One turn moves every row onto another: examples first, then more rows asked:
J196: [  3  -8   2  -3   2  -2  -1  -3 -10  -8  -1   2 -18]
J210: [ 10  -4   3   0  -4  -4  -1   4 -13 -12   0   7 -10]
J271: [14  2 -7 20  0 -3 -6 12 -4  0  3 -1 -2]
J184: [  9   2  -3  16 -11  -6  -5  -9   5   5  -5   2  -1]
J666: [  7 -12  -5  15   4  -1  -6   5   1 -14  10   8   0]
J819: [ 12   0   6   2  -2  -6   4  -1 -14  -7  -3  -6   2]
J544: [ -1  -5  -7  11  15   3  -1   2   5   7   4  -3 -11]
J111: [  3   4   1  -2  -1   0   4  -4  -8  -4  -1  12 -13]
J822: [  0 -10  -3  -1   5 -11  -4  -6  -4  15   1   2  -8]
J919: [ -3  -1  -7   2   7   2  -6  11   1  -5 -16   1  -6]
J890: [  7  -7  -4  17   4  -6  -9   2   1   5  -2 -13 -13]
J732: [  6  -7  -8  -1   6  -6  -3   5 -12   7   9  10   3]
J896: [  6 -15   0  10   4  -1  -2  12  -2 -10   9   7   4]
J554: [  0 -11  -8  -1   0  -8  -6  10   3   2  -3   1  11]
J605: [  2  -5   6  -4   6  -3   7  -5 -10  -5  -3  -5  -5]
J469: [ 10  -3  -5   4  -7 -16  -7   1 -11  10  -1   4  -1]
J632: [  0   1   0  14  -1  -3  -1 -12   9   4  -1   6  -6]
J87: [  2   1  -9   4   4   2  -9  13  -1  -5 -17   0  -4]
J980: [  9   3  -1   1  -7  -1  -3  -8 -10  -5  -3   4 -15]
J580: [  4 -16  -7  15   5   0  -7  -1   3 -12   9   0  -7]
J185: [  4  -5 -12   3  -5  -6  -8   3   4   6  -7  -4  12]
J427: [  5 -15   0  11   5  -3  -5  10  -2 -13   9   3   0]
J412: [ -2  -2   2  15  -1  -9  -3 -10  11   2   2   9  -6]
J670: [  7   3  -3  17  -8  -6  -4 -10   6   3  -1   4  -2]
J960: [ -2   0  -5   3   3  -2  -8   9   1  -3 -18  -2  -8]
J870: [ -1   1  -3   4   3  -1  -6  11   0  -3 -18   2  -4]
J25: [  9   0  -3   0   1   1   3 -11 -10  -4  -5 -10  -5]
J752: [ 1  1  3 15  9 -8  2 13  2  6  4  7 -3]
J449: [ 11 -13 -14   1   2  -3 -11  -2 -12   5   6  -4  -5]
J757: [  7   4   4  -2   4  -1   9  -3 -11  -3   0   1   1]
J792: [  5 -21  -5   9   4   2  -8   2  -1  -8   6  -6  -7]
J132: [ -2  -3   0   9  -2  -3  -1 -11  10   9  -1   6  -5]
J213: [  6  -1  -1  19  -8 -10  -6  -9   9  -1  -2   4  -6]
J765: [ -4  -7 -11  -1   1  -3  -5   1   7   9  -5  -1   8]
J835: [  5 -20  -2  11   5  -1  -8   3  -1 -12   9  -5  -6]
J468: [  0 -14 -11  -1   0  -6 -10   6   3   4  -5  -8   5]

J757 -> J605
J870 -> J919
Now these:
J469 -> J732
J666 -> J412
J184 -> J896
J765 -> J468
J980 -> J210
J271 -> J752

One turn moves every row onto another: examples first, then more rows asked:
J73: [ 11  -4   4  14  -8   6   9  -4  -3   0  -8   4   2   8  16  14   0   0
  -3 -10   3 -19   6  -9  -2   3  17   8  -2   4  12   2  -5  -8   6   0
  -4  -1  -2  12  -1   1   1  11 -10   9   1   1  -8   5   0   6   9  -3
   9   4  -1  -8  -3   0 -13   1]
J596: [ -4 -10  13   3  11   5   0  -4  -4  -8  13  -2  11   0  -9   2  -3  -8
   1   5  -4  -5  14   0  -3  -5   9  14   0   5  11   6 -10  -7  -6 -10
  -5 -28   9  16   4   1   1   6  -4  10  12  10 -10   0   8  17  17  -4
   4 -10  -9   9 -11  17  -5  -9]
J162: [  7  -5  12   0  12   1   4  -4   1  -8   6   0  -7   0 -11   3  -6 -13
   5   6   1 -20   4   7  -4   0  21   2   6  13  -8  -9  -3  -4   1  -6
   7   1  -9  18 -10  -7  -1   8  -1  10  11  -6  -2   6   4  15  10  -7
  -8  -6  -8  -2   3   8   3   0]
J346: [ -2  -5   8   5   5   0   2   0   0 -11   8  -6  -9   3  -3   9  -6 -15
   4  10  -8 -23  -2   5  -4   7  24  14   7   5   0   5  -7   1  -2 -19
   7  -8 -10  13  -1  -4  -2   8  -4  12   0  -9 -10   9   9   1   6  -9
  -2   0  -7  -4   5  11   7  -6]
J621: [ -6   0   5   4   2   7  13  -1 -14   0  -1 -24  -3   6   1  -4   5 -12
   4  -3  -9 -12   7   9  13   2   2  13  -6 -10  10  -1  -8   0 -13 -18
  -4   1  12  11  11  -7  -5   2 -11  12   9   5  -4  -5  -2   6   7  -4
  -6  -1  -5  -9  -1   0 -13 -13]
J279: [  2 -10  20   9   1   5  -4   1  -9   4  15   5  -9   9  -7  15  -4  -2
   6  -9   2 -19  17 -12  -3   2  25   8   8   1  14  -4  -5   8  -9  -9
  -9   0   0  10 -11  -4  -3  -2   1  16  12  -4  -7   3   6   1   5  -3
  -5  -9   1   4   2  12  -1  -8]
J549: [  4 -13  11  11   7  -2  11  -8  -7  10  -7   6   3  -3   1  14   4  -3
   0  -2   4 -17   0  -2   6   4  20  15   0   5   7  -4  -4  -1   8  -2
   3  -1   7  10 -13   5   3   4   7   0   1   7   0  19  -6   1   8   4
  16   3  -1  -4  -1   6 -13   2]
J262: [ 11  12   6   8  -7  -1   0  -3 -10   1  -4  -5   1  10   1  -1   0   1
  -3   6  -2 -18   7 -15  -6   3  11  11   3  -4  10   8  -2  -6  -3  -5
  -5 -21  -5  21   7  -4  -3  -2 -16   3   5   0  -2   5   6  20  10  -7
   2   2  -2 -11  -7  11  -3   0]
J543: [  6 -12   1   6   5   7   2   3 -14  12  -6 -11   8   2   4   4   6 -16
  13  -8  -7 -20   0 -16  14   4   1   3  -4  -5   5  -6 -10   4  -3 -12
  -7 -12   2   5  -3   1   0   4   3  10   5   3   3  -6   7   4  -1  -6
   3   2   0  -2  14   6   0 -11]
J643: [ -5  -9  22   5   9   2  -5  -9  -4  -3   6   2  -1   9 -15   7  -2  -9
  -3  13  -1  -7   6   0  -3   3  10   0   4  -4  10   7  -9   1   9 -11
  -3  -5   5  12  11   7   5  -1   0   3   3   9  -8  -4   3   0  -2  10
   2   4 -13  -2  -6   7 -21 -14]
J45: [  3  -6  11   3  -4   6  -1   1  -5   4   4   2 -13   7  -6  13  -4 -12
   5   1  -7 -19   6  -9   0  10  20  11  11  -3   9   3 -11   7  -1 -21
  -6 -14 -12  12  -5  -5  -8  -8   0   8   3  -6  -6  12   5  -5   4   1
  -9  -9   0  -1   7  15   2  -1]
J798: [ -6 -13  17   9   9   7   3 -11 -15   2   5  -4   0   4 -13   0  -8   4
  -5  14  14 -10   5   3   6  -1  11  13   5   7  -2   3  -9   6  -1  -3
  20   3  14  12   2  -3  -4  -6   0   4   3  -2  -5  18  -3  21   8   0
   5  -7   1   0  -9  11 -11  -3]
J303: [  6  -5  17  14  -6   6   8  -6  -5   1  -5   1   0   7  10   9  -3  -4
  -1  -5   6 -23   4 -17   2   4  11  10  -5  -5  24   6  -8  -8   2  -3
   1  -7  -2  15  -1  -1   5   8  -8   7  10   4  -8   4   4   7   2  -1
  15   2   3 -11  -5   1  -9   4]
J448: [ -1  -8  17   2   6  15  -3  -7  -2  -7   2   4   6   2   3   1   0 -11
  -3   6   0   0   5   5   0  -4   7   3   7   0  14   4 -19 -15   3 -13
  -1 -23   1  27   1   5  -3  10 -10   4  11   2  -8  -4   9  14   8   3
   0 -13  -3  -7   1  21  -8  -2]
J903: [  3 -14   4   2   4   2   8   0  -4  13   3 -15   7  -3  -7   5   4  -3
   8  -9  -5 -20   1  -8  15   0   7   5   3  -6   2 -12 -15  -8 -15 -14
  -6   2  10   6  -2   6  -2   2   6   8  19   5   0   4  12   8  -1  -8
   5  -3   4   5   2   8 -11 -15]
J276: [ -2   3   5  18   6   1  -2  -5 -14  -3   3 -14   1  13  -2  -1  -3  -3
   1  11   5  -5  10 -10  -4   0   6  21   6  10  -3   9  -6   6  -2  -3
  17 -13   5  21   7  -4  -8  -3  -7   2  -3  -4  -1   5   5  20  12  -2
   1  -4  -4  -4  -3  21   1  -2]
J42: [-10  -7   1  12  16   0   9   5 -12   1  -1 -19   8   1  -4   1   7  -5
   1   3  -2  -2   3   8   6  -5  11   0  -3  -5  13  -2 -11   1  -3 -17
   6   3  21  15  -5  -9   6  -2  -5  10  10  -1   5 -13  12   6   9   0
  12  -5  -9 -10   9   6  -9  -1]
J759: [  5 -12  16   4  14  -2  -6  -1   4  -5   9   2  -2   7  -9   7   2 -12
   4  -8   5 -14   7  -6  -7  -7  25   5  12  12   2  -9  -3   2  -4  -5
   0   8  -3  19 -14  -8  -5   4   3  11  13  -4  -2  -2   5  10   2   5
   3 -10   1   4   1  13  -1  -2]
J55: [ -2  -6  -6  -2   8  -4   1   7 -13   4   0  -7   2   2  -2   7  12  -1
  11   3 -10  -9  11  -1  -7   8   7   3  -1   6  -9 -10 -12  -1  -1 -13
  16   5  17  16   6  -4  -5   0  -7   3   5   5  -6   0   3   7   9 -13
 -10  -1  -8  -1  14  15  -9  -4]
J829: [ -2  -1  24   6   4   5   0 -11 -13   0   5   6  -4   3  -4  12  -2 -10
   3   7   0  -9  15   4  -1   6   4   4   5  -2  10   2 -18 -14   9  -8
   0 -12   2  21   2  12   4   9  -2  -1  13   5  -6  -8   5   1   5  -2
  -5   1 -12 -13   0  15 -14  -8]
J54: [ 14   9  -2  10  -9   3  -1  -3  -5  -2   0 -13  -2   9   9   5   1   2
  -4  -3  -6 -13  16 -12  -5   4  12  10   4   1  -3   4  -3  -9  -1  -2
  -5 -11  -1  17   5  -6  -8  -1 -17   5   3  -9  -2   4   3  19   9  -5
  -1  -6   0  -2  -9  12 -10  -4]
J561: [ -2 -15  13  16  13   5   2 -12 -15   6   2  -7   1  -4  -9   3  -3   3
  -1  13   3 -13   1   2  12   3  18  12   0   1   2  -3   0   8   2  -2
  13  -2  16  13  -7   0  -3  -5   4   3   3  -9   2  25  -2  10   7  -3
   8  -7   0   2  -2  13  -7 -10]
J928: [ -3 -20   1   4   4   8   6   2   2   1   2 -12   3   1   0   3   2   0
   7  -1   0  -7   1  -3   6   0   6   0   3   4   0 -15 -16  -4  -7 -16
  16  15  16  17   5   1  -8   2  -2   7  16  -1  -7   2  12   7   1  -6
  -2  -9   4   5  11  12 -15  -9]
J193: [ -3  -9   0   4   7   3  13   6  -2   3  -9 -17  -1   5   5   0   6 -12
   6 -14  -2  -5   6   3  12  -2  -2  11   5  -4  13   0 -12   5  -5 -18
 -10   1  11  16   7  -7  -3  -6  -8   4   6  14  -1  -2   2  -1  10   5
  -5   0   1 -10   3  10 -13  -6]
J61: [  1  -2   4  20   5   4  -6  -9 -11  -3   7 -24  -3   5   1   3  -3  -3
   0   8  -5  -8  14 -10   2   3   9  19   4   3  -6   3  -2   3   0  -3
  14  -9  11  20   1  -5 -10  -6  -6   4   2 -16   2  11   4  15   5  -2
   2 -11   1   4  -3  21  -3 -12]
J447: [ -1 -11   3   6  12   1  15   9 -11   7  -7 -10   3  -3  -5   3   3   3
   6  -5   4  -6  12   7  12  -1   4  -1   3  -4  14  -5 -12   3  -3 -13
 -10   2  20  15  -4  -8   6  -9  -8   8  14  10   4  -3  10   5  17  -5
  -2   0  -5 -11   3  11 -13  -2]
J901: [  1 -12  20   7   6  -3   9 -10  -7  10  -3   1  -1  -1  -7  12  -1  -5
  -1  -3   9 -19   8  -7   5   4  12  17   4   2   8   0 -14  -7   3  -4
  11   0   7   9  -7   0   2  -3   8  -1  12   9  -5  14  -5   8   3   7
  16  -2   3  -3 -10   7 -17   7]
J875: [  1  -7  -4  -5   8   3  -6   8 -17   5  -5  -5  11   7   3   0  13  -4
   7   4 -10 -18  -1  -3   0   5  11  -4  -4  -6   0   1  -5   5  -2 -16
  -1  -6   9   6   7  -5  -2   3 -12  12  -4   1  -5  -3  -1   9   0 -13
  -2   3  -7  -6  13   9   0 -11]
J889: [ -4   4   0   4   8   4  12  -2 -17   7  -1 -21   1   2  -9  -5   9 -16
   2   5 -10  -5   6   7  11   2   6   5  -7  -8   4  -8 -10  -6  -4 -19
   5  -5  11  15  -1 -10  -3  -5  -4   5   9  -1   6  -9   0  11   9   3
  -1  -8 -10  -7   9   0 -12   0]
J381: [ -1 -14  15   8  11  11   2  -6  -5  -5   6  -1   1   3 -15   2 -10 -14
   5  10  -1  -1  13 -11   1   2   1   3  -1   7   9   1  -5   7   7  -7
   0 -20   5  13   7  -1   3  -5   4   7   4  12  -7  -2   3  10  12   7
  -3  -7 -12  13  -5   6 -16  -6]

J193 -> J447
J73 -> J549
Now these:
J901 -> J798
J928 -> J55
J381 -> J596
J346 -> J45

